The same turns and mirrors carry the whole set onto itself and the rows of a family onto each other. Which other rows belong to the same family as each row named below? List them in the order they appear above.
These 32 rows form 4 families of 8 rows each.
j_427: -24	-20	26	-30	-48	-12	21	-28	15	-4	9	19	-8	-27	17	8	19	-7	13	-32	-12	-41	10	9	-6	7	1	19
j_833: 25	20	-4	-5	-14	21	15	4	-27	12	-30	-21	37	-3	-6	-37	3	-3	-36	-8	28	43	-24	17	-19	-5	8	0
j_185: -20	-5	31	-35	-45	11	31	-37	2	2	16	3	35	-33	14	-4	18	-6	3	-46	9	-27	3	25	-7	22	-10	17
j_126: 6	6	-17	6	-5	-3	-9	-3	15	-12	-20	11	6	14	-9	-19	17	-1	-65	-12	46	2	-13	-13	-12	20	33	-26
j_814: -30	1	-7	10	-48	-7	45	-34	-11	17	18	11	55	-31	2	25	-25	-1	17	-24	-3	-26	3	16	-3	12	-8	-9
j_189: 29	12	28	4	12	-24	29	19	4	29	31	-10	8	-21	-26	-7	-3	22	-9	-10	-21	27	-1	-23	-4	-28	26	-31
j_323: 14	20	-29	7	3	9	4	4	-5	-9	-16	2	24	9	-14	-2	15	-17	-59	-24	51	-12	-18	2	9	24	22	-20
j_490: -14	3	-20	22	-44	-3	46	-28	3	4	16	14	50	-15	8	20	-17	-15	12	-20	-4	-17	8	39	19	23	-13	7
j_236: 24	27	1	9	-13	8	20	7	-26	5	-21	-22	2	17	-21	-28	-17	20	-25	10	33	49	2	-8	-17	0	13	-13
j_306: -37	-16	39	-25	-36	-35	33	-33	-20	1	0	3	-2	-21	4	7	9	-2	10	-42	10	-36	4	19	-22	20	1	1
j_516: -41	-15	42	-29	11	2	0	-39	-13	-13	-2	2	-15	-13	-15	-23	25	-13	18	-30	-3	-2	22	10	-31	34	-22	5
j_405: -37	-15	35	-24	7	9	7	-24	11	-42	-4	-2	-29	-1	-4	-7	19	-24	11	-4	8	-21	40	5	-14	30	-6	-10
j_409: 6	1	17	8	22	-15	32	32	-1	37	45	16	27	-13	-33	28	-4	6	11	-17	-4	18	27	8	15	-5	-23	-32
j_996: 9	23	-22	-2	5	9	-14	-5	-9	-11	-33	-8	24	6	-8	4	14	-21	-45	1	47	-6	-30	-3	-18	15	12	-32
j_711: -13	18	-3	9	-21	7	53	-1	14	12	36	22	55	-13	10	26	-15	-18	7	-36	-10	-11	15	39	13	6	-14	-1
j_978: 21	3	-10	17	-10	-15	15	19	-11	40	16	-10	6	-16	-20	-5	-5	40	-14	-6	-26	32	11	-18	0	-33	13	-10
j_925: -8	-1	1	5	11	-5	34	33	1	25	35	2	37	-4	-38	22	-11	-10	16	-12	-6	-8	45	-2	34	8	-4	-34
j_132: -34	-12	-13	18	44	-18	-28	-14	24	-23	12	19	-11	8	-11	-18	14	-24	-17	-26	-7	6	10	20	-28	27	-5	-10
j_515: -8	-11	-33	37	35	2	-28	-19	22	-33	17	7	-3	7	-12	-13	13	-16	-30	-12	-14	-13	10	7	-10	6	-6	-15
j_4: -22	-2	-27	29	21	9	-13	-40	19	-36	-13	19	-15	8	1	-15	11	-25	-32	-3	-13	-1	13	3	-22	19	8	-10
j_420: 35	38	6	7	-3	-17	20	-5	-19	9	-22	-17	3	-3	-7	-13	3	16	-10	10	16	45	-38	-4	-26	-2	11	-16
j_337: 5	7	-24	9	17	5	-11	7	15	-19	0	7	27	7	-6	-20	1	-30	-62	-26	47	5	-6	29	-13	19	22	-17
j_437: -15	11	4	5	-49	5	51	-21	-7	12	11	16	23	-13	-3	41	-26	-14	23	-12	-14	-10	19	33	18	4	-18	10
j_757: -7	-3	8	-2	-20	-11	34	29	2	35	30	-7	31	-15	-35	44	-9	13	-4	-9	8	-1	37	-1	36	-5	-3	-26
j_179: -16	11	10	9	-4	6	42	19	8	24	38	-8	58	-13	-29	21	-26	-4	11	-6	-12	-2	30	-11	18	-4	5	-43
j_342: -18	-12	-19	14	21	6	-36	-22	24	-36	3	-4	5	6	-5	-5	6	-32	-45	-12	-11	-24	1	13	-24	-7	4	-22
j_954: -33	-16	39	-14	13	0	5	-14	-6	-31	-4	-16	-29	21	-18	-30	26	-15	19	-13	-12	-6	28	7	-22	22	-19	-4
j_826: -9	-20	37	-30	-49	-15	33	-34	-15	-1	0	9	1	-19	5	-12	27	-6	-2	-43	12	-39	-2	19	-7	18	3	17
j_398: 31	35	4	0	-24	2	30	-6	-25	5	-26	-26	13	7	-11	-28	-3	18	-7	-5	18	50	-29	5	-4	10	6	4
j_319: 25	-6	16	-1	0	-16	6	12	-17	44	9	-9	19	-22	-27	-17	23	35	0	-7	-8	48	-12	-8	-14	-18	-14	-13
j_589: -46	-16	39	-8	13	-15	4	-22	4	-38	1	-20	-28	16	-5	-11	6	-23	4	-20	-18	-14	24	29	-31	5	-8	-10
j_993: 35	-8	17	-2	2	-21	11	11	-8	33	31	-8	-2	-24	-31	-21	7	32	2	-17	-27	24	4	-22	4	-23	6	-8

The rest of the family of j_925: j_323, j_490, j_515, j_954, j_826, j_398, j_993
The rest of the family of j_409: j_833, j_185, j_516, j_711, j_132, j_337, j_319
The rest of the family of j_757: j_427, j_126, j_236, j_405, j_978, j_4, j_437

The same turns and mirrors carry the whole set onto itself and the rows of a family onto each other. Which other rows belong to the same family as each row named below? List them in the order they appear above.
These 16 rows form 4 families of 4 rows each.
j_796: 49	-27	6	6	24	-4	24	-10	-12
j_155: 47	-10	11	6	2	10	23	10	-8
j_677: -9	-6	-63	-27	18	4	55	20	-29
j_485: -18	-17	-56	-21	22	24	40	34	-32
j_673: -7	-7	-66	-18	10	8	47	34	-25
j_438: -27	-1	-47	-14	46	-2	14	16	-26
j_296: 14	-32	9	2	-15	-16	23	-17	-4
j_584: -24	-1	-45	-10	40	-4	8	27	-15
j_879: -16	-20	-56	-27	27	20	50	25	-26
j_697: -30	11	-45	-3	39	12	24	27	-27
j_170: 0	-35	14	11	-17	-4	25	-22	-26
j_390: 8	-40	7	16	-21	-2	12	-11	-27
j_795: -30	8	-47	-2	47	6	23	20	-30
j_62: 50	-20	0	12	8	-7	23	-5	-15
j_789: 46	-18	15	-1	14	11	31	-6	-12
j_11: 3	-34	12	8	-12	-11	35	-23	-6

The rest of the family of j_296: j_485, j_697, j_62
The rest of the family of j_789: j_677, j_438, j_170

The same turns and mirrors carry the whole set onto itself and the rows of a family onto each other. Which other rows belong to the same family as each row named below? List them in the order they appear above.
These 15 rows form 5 families of 3 rows each.
j_530: -20	9	-2	1	-4	28	-3	2	9	-20	-15	-16	67	-23	-2	-14	30	-9	-7	-42	9	-20	1	-18	-30	11	13	40	-44	-17	4	-17	-9	14	-3	18	9	5	-50	18	-8	1	7	6	13	18	13	-25	31	-4	57	-9	-2
j_465: -19	-11	2	7	-1	12	6	-4	5	-11	-7	14	51	9	-17	-29	37	0	-20	-29	13	-37	-16	-3	7	-12	25	13	-10	-9	-34	-46	0	50	-25	12	-34	23	-20	8	26	-10	-36	13	-7	36	4	-21	-13	-14	19	9	-34
j_660: 9	7	-13	-1	9	11	22	11	-1	37	11	37	-1	-32	-37	-45	-17	19	-30	13	23	29	-12	-5	-9	2	-5	-6	-34	-4	38	-59	18	27	-13	-27	-7	-27	-22	10	-9	-54	21	-4	55	25	-39	16	38	17	8	38	33
j_575: 23	7	0	-7	-7	-11	27	14	5	-6	-3	-6	11	16	3	17	14	21	11	-49	23	-12	1	23	-52	5	55	16	-32	-37	-13	-29	-1	19	-6	-38	4	3	-9	7	18	-8	-19	0	26	25	-16	-16	13	-4	25	24	-15
j_433: -50	6	10	-10	5	37	-5	-5	1	27	18	4	31	-22	-43	-28	3	-9	-23	-6	1	-27	0	-16	-19	42	-20	25	-42	14	52	-17	-12	3	2	-1	12	5	-53	16	-41	-7	23	-23	47	32	13	10	51	29	14	-3	5
j_640: -15	26	-7	14	-19	-5	-5	-2	-29	-18	-39	14	11	-63	-21	-7	-3	6	-23	7	8	59	-18	-3	38	-27	-2	-11	16	12	-1	-33	22	26	4	-3	-6	6	-11	-21	-43	-32	32	6	19	33	-20	14	50	-1	-28	50	29
j_109: -41	4	13	9	-17	1	-7	3	-11	-17	-13	13	36	-31	-48	-2	30	-16	-28	2	10	-16	-26	9	62	2	2	-1	2	44	-15	-19	-2	26	-6	32	-28	38	-2	-22	-22	-14	-3	3	-4	36	13	28	16	6	-42	41	-8
j_875: 0	-11	-7	-7	-7	-3	-9	-40	17	36	36	12	-10	-16	-23	-25	-34	-20	-40	17	6	-20	-31	38	-13	35	-24	0	-37	19	30	-40	-13	6	2	-37	15	0	23	-19	11	-25	3	-40	23	31	-39	18	33	-6	5	14	8
j_737: -11	22	9	-14	4	-9	21	9	-2	34	33	10	-29	0	-42	12	-13	21	-14	-5	15	-14	-13	23	-25	39	12	-2	-21	16	38	-26	-6	9	0	-44	10	3	-11	-3	-27	-19	9	-37	54	42	-15	32	42	30	-34	37	5
j_570: -53	26	-9	10	-4	17	-19	9	-4	-36	-15	-17	46	-42	-15	4	20	-15	-11	-23	7	-1	-24	-27	17	22	-23	21	-1	30	5	-3	-11	21	14	32	8	9	-47	-14	-54	-2	22	-16	3	32	38	9	56	-3	-3	-7	10
j_878: -3	34	-5	14	-17	-33	-1	24	-15	-38	-22	-13	1	-22	-10	50	5	10	4	-33	22	15	-25	20	11	4	25	1	28	21	-23	-2	1	24	13	-15	8	11	-5	-36	-36	-11	3	-20	1	39	16	19	42	-12	-41	37	4
j_16: 25	-13	-20	1	-18	-13	-14	-36	16	-11	0	-13	26	-7	21	-11	-13	-24	-23	-16	5	-16	-26	35	-25	2	5	17	-27	-26	-21	-35	-12	16	-4	-23	13	6	22	-21	39	-12	-20	-18	-10	19	-39	-16	17	-40	42	7	-5
j_976: 8	1	-20	12	-7	-1	9	3	-11	-16	-33	13	27	-25	9	-33	3	26	-12	-23	14	40	-9	-10	-16	-42	22	5	-2	-43	-19	-57	22	50	-16	-20	-2	-12	-28	11	6	-31	2	16	17	27	-29	-36	24	-23	36	24	0
j_776: -7	7	-22	14	-25	-23	-28	-33	-3	-27	-5	-18	4	-39	1	13	-22	-32	-31	2	3	6	-42	33	20	13	-24	2	7	30	-16	-17	-7	14	15	-11	14	12	29	-48	-10	-18	2	-38	-20	34	-18	18	41	-33	-14	20	8
j_370: -24	-9	8	-11	11	18	19	9	16	38	40	32	24	1	-67	-45	17	-2	-35	5	25	-45	-24	-1	18	35	-3	0	-41	27	25	-49	-2	27	-21	12	-32	8	-17	7	7	-32	-8	-8	27	29	-2	29	5	16	-9	30	1

The rest of the family of j_16: j_875, j_776
The rest of the family of j_878: j_575, j_737
The rest of the family of j_109: j_465, j_370
The rest of the family of j_660: j_640, j_976

The same turns and mirrors carry the whole set onto itself and the rows of a family onto each other. Which other rows belong to the same family as each row named below? List them in the order they appear above.
These 28 rows form 7 families of 4 rows each.
j_670: 18	20	-19	-25	-9	-21	25	-20	26	-15	0	-15	8	19	-9	-8	-4	-2	-8	-35	10	36	-30	5	-14	-1	-27	4	-1	34	-34	-11	21	24	-7	-6	-7	-14	-13	24	3	-23	3	-19	-5	-43	-14	15	-24
j_211: 9	5	-32	-14	-2	-16	17	-14	23	1	-3	-17	24	16	-9	-4	1	-17	-9	-36	14	23	-17	-3	-11	-12	-33	-5	3	47	-20	-8	11	8	3	-4	-13	4	0	30	7	-19	-5	-17	-10	-45	-32	5	-38
j_431: 42	-42	4	9	-19	26	-7	26	-12	-8	3	1	-20	-7	16	-15	-11	14	-17	1	6	-16	8	8	5	43	-26	12	8	-34	0	-17	-2	37	-42	26	-9	7	23	15	11	-22	27	15	-11	-32	25	-13	-1
j_839: -19	-21	7	-2	-19	-12	-31	-17	-14	35	-27	-19	10	-7	4	21	-9	-12	12	41	3	-27	0	-42	2	-22	2	7	11	1	1	25	-24	-30	14	16	5	-9	21	-1	-19	39	-18	-10	-24	48	-6	-10	23
j_953: -11	22	35	8	13	17	1	4	-39	-36	18	-1	-20	-4	4	22	0	-11	15	-3	-10	3	24	12	6	-3	41	-18	-27	47	-10	18	2	-3	21	-18	9	21	-10	-22	29	21	-8	22	24	35	2	40	21
j_70: 18	5	-22	-12	-13	-24	30	-19	33	-19	1	-13	11	20	-11	-10	6	1	-8	-27	12	36	-33	-8	0	-13	-36	-4	-20	33	-26	0	17	18	7	-7	-6	5	-10	20	5	-21	-2	-8	-1	-49	-18	9	-32
j_384: -25	24	35	5	11	19	10	11	-31	-42	17	-3	-7	-16	-7	10	-11	-2	10	2	0	9	7	24	12	-3	29	-11	-38	35	-14	1	9	-18	29	-33	11	6	-1	-29	25	5	-21	0	28	39	-1	30	6
j_552: -7	-13	-2	4	-11	-10	-16	-17	-10	30	-16	-17	14	-10	18	12	-12	0	7	50	17	-27	-3	-40	5	-4	20	13	8	-3	0	19	-15	-26	3	24	2	-12	21	-8	-35	46	7	-24	-7	67	3	-9	18
j_739: -15	-14	11	6	-21	-16	-22	-21	-21	34	-20	-15	10	-7	5	9	-19	-6	1	51	9	-32	-18	-31	-5	-9	10	22	13	-8	8	7	-26	-28	0	15	17	-11	20	-9	-29	53	8	-20	-9	49	-1	-10	20
j_291: 4	8	-22	-27	-6	-26	28	-16	33	-11	2	-15	11	7	-18	-15	4	-5	-4	-33	18	27	-29	8	-7	-4	-34	3	7	29	-21	-6	16	17	-12	-18	11	-7	-16	23	3	-15	-7	-2	-10	-47	-23	0	-36
j_749: -17	-11	-5	6	-23	-20	-29	-18	-24	30	-9	-19	15	5	6	17	-10	-5	10	48	2	-22	-4	-48	-1	-21	4	21	11	-11	4	19	-16	-25	5	18	0	-20	13	-9	-20	38	-6	-20	-38	52	-7	-6	16
j_874: -15	17	33	-1	19	8	-8	12	-34	-31	20	2	-10	-9	-2	5	-8	-16	7	12	-8	5	10	21	25	9	45	2	-20	32	-8	20	-4	-10	15	-42	16	7	-22	-20	27	19	-24	8	25	41	-4	36	15
j_275: -9	-16	0	-5	-12	-21	-20	-24	-11	31	-15	-20	4	-1	10	6	-5	-12	12	52	15	-33	8	-45	10	-14	-5	18	8	-10	9	16	-27	-15	10	13	0	-6	20	-10	-27	45	3	-1	-9	55	5	-11	36
j_453: -19	25	43	3	26	23	-3	16	-39	-32	12	-8	-10	-9	1	15	-1	-15	1	3	-6	2	20	23	15	-6	43	-19	-21	34	-1	15	4	-20	19	-19	9	16	-7	-34	21	17	-14	15	15	34	0	31	25
j_942: -5	21	43	6	12	18	2	5	-28	-30	17	6	0	0	13	15	-1	-2	7	16	2	13	13	20	4	0	43	-15	-38	41	-9	2	-10	-21	26	-34	11	19	-12	-20	12	15	-14	11	38	37	-6	29	13
j_929: 20	6	-25	-15	-4	-16	13	-14	26	-8	6	-12	17	26	-14	-14	6	-10	-10	-19	6	33	-25	-11	-14	-15	-32	3	-3	42	-18	2	14	40	-1	-17	-4	5	-30	30	17	-12	-3	-9	-4	-43	-23	3	-30
j_973: -8	26	37	8	17	5	-6	5	-27	-23	18	1	-7	-15	6	1	-13	-1	-2	4	-2	13	9	23	5	-5	49	-3	-32	46	-24	15	-4	-20	26	-26	12	8	-14	-13	18	17	-15	12	35	51	2	25	9
j_269: -17	-24	-3	1	-21	-2	-31	-10	-10	29	-17	-21	11	-12	14	-7	-12	-2	-2	67	4	-35	-1	-37	-9	-10	6	19	15	-5	8	8	-25	-35	6	13	6	-12	3	-1	-25	32	-4	-14	-7	49	-4	-10	14
j_960: -5	24	-26	-17	-14	-15	13	-13	19	-10	7	-9	10	14	-12	-2	7	-3	2	-29	17	39	-34	8	-2	-17	-41	12	-11	40	-26	-11	9	20	11	-14	2	10	-24	12	14	-23	1	-13	-13	-40	-17	-7	-32
j_8: 37	-31	-8	22	-25	28	-3	13	-4	-15	-4	-12	-39	2	18	-9	-11	11	-10	6	-2	-15	-14	-2	8	31	-20	-5	6	-43	8	-15	1	51	-51	37	-1	-10	7	3	18	-15	31	25	-14	-12	21	-8	-2
j_78: -10	21	34	2	17	21	10	11	-20	-22	15	-7	-5	-17	-1	-2	-4	-7	11	15	-1	4	14	15	-7	5	48	-23	-19	39	-9	12	4	-10	21	-34	17	9	-7	-24	23	22	-15	18	45	33	-16	34	17
j_600: 45	-27	-1	16	-27	27	3	15	-28	10	-10	9	-25	-2	15	9	-2	19	-15	-10	-2	-17	-5	9	5	41	-22	0	10	-40	4	-8	-12	49	-37	35	1	1	28	5	16	-11	29	4	-17	-18	29	-4	2
j_450: 44	-31	4	8	-26	36	-8	20	-18	-6	6	-3	-34	-2	11	9	1	14	1	-20	-8	-17	-2	10	8	32	-13	-5	6	-25	3	-10	1	39	-46	40	0	-1	20	9	17	-29	16	15	-20	-41	17	-14	1
j_237: 39	-27	6	26	-23	22	-9	10	-25	-17	-6	-9	-25	-8	6	-18	-7	16	-11	-7	-13	-11	-14	3	7	44	-17	12	7	-36	9	0	-2	43	-45	44	8	-4	21	12	9	-21	31	2	-14	-29	30	-13	-9
j_48: 5	12	-18	-17	-9	-18	26	-5	19	1	1	-18	14	24	-17	-11	3	-14	-15	-42	10	26	-24	-7	-5	-27	-43	2	4	38	-14	-8	5	19	-4	-8	-3	0	-9	21	9	-25	-2	-9	-28	-52	-18	-1	-28
j_650: 29	-19	5	22	-20	23	-11	27	-18	-4	2	-10	-30	-20	22	-3	-19	27	-8	-9	-12	-15	2	18	3	32	-9	-5	6	-35	10	-12	-2	35	-54	43	5	2	21	-1	13	-33	22	19	-18	-31	16	-12	-2
j_369: -5	-20	-1	2	-28	-12	-21	-22	-26	35	-22	-13	15	-16	-1	8	5	10	-2	45	2	-41	12	-28	-5	-7	-2	14	16	-5	2	21	-28	-24	10	32	13	0	17	-6	-28	44	-3	-22	-16	51	11	-12	20
j_486: 35	-35	2	14	-30	23	2	17	-11	-6	4	-7	-25	-3	23	-8	-16	23	-10	-11	-7	-2	-7	5	-2	37	-12	16	3	-37	2	-4	-8	47	-41	50	-8	4	14	23	6	-25	34	10	-11	-20	30	-8	-6

The rest of the family of j_839: j_453, j_450, j_48
The rest of the family of j_874: j_431, j_291, j_275
The rest of the family of j_670: j_552, j_973, j_486
The rest of the family of j_739: j_70, j_942, j_237
The rest of the family of j_269: j_929, j_8, j_78

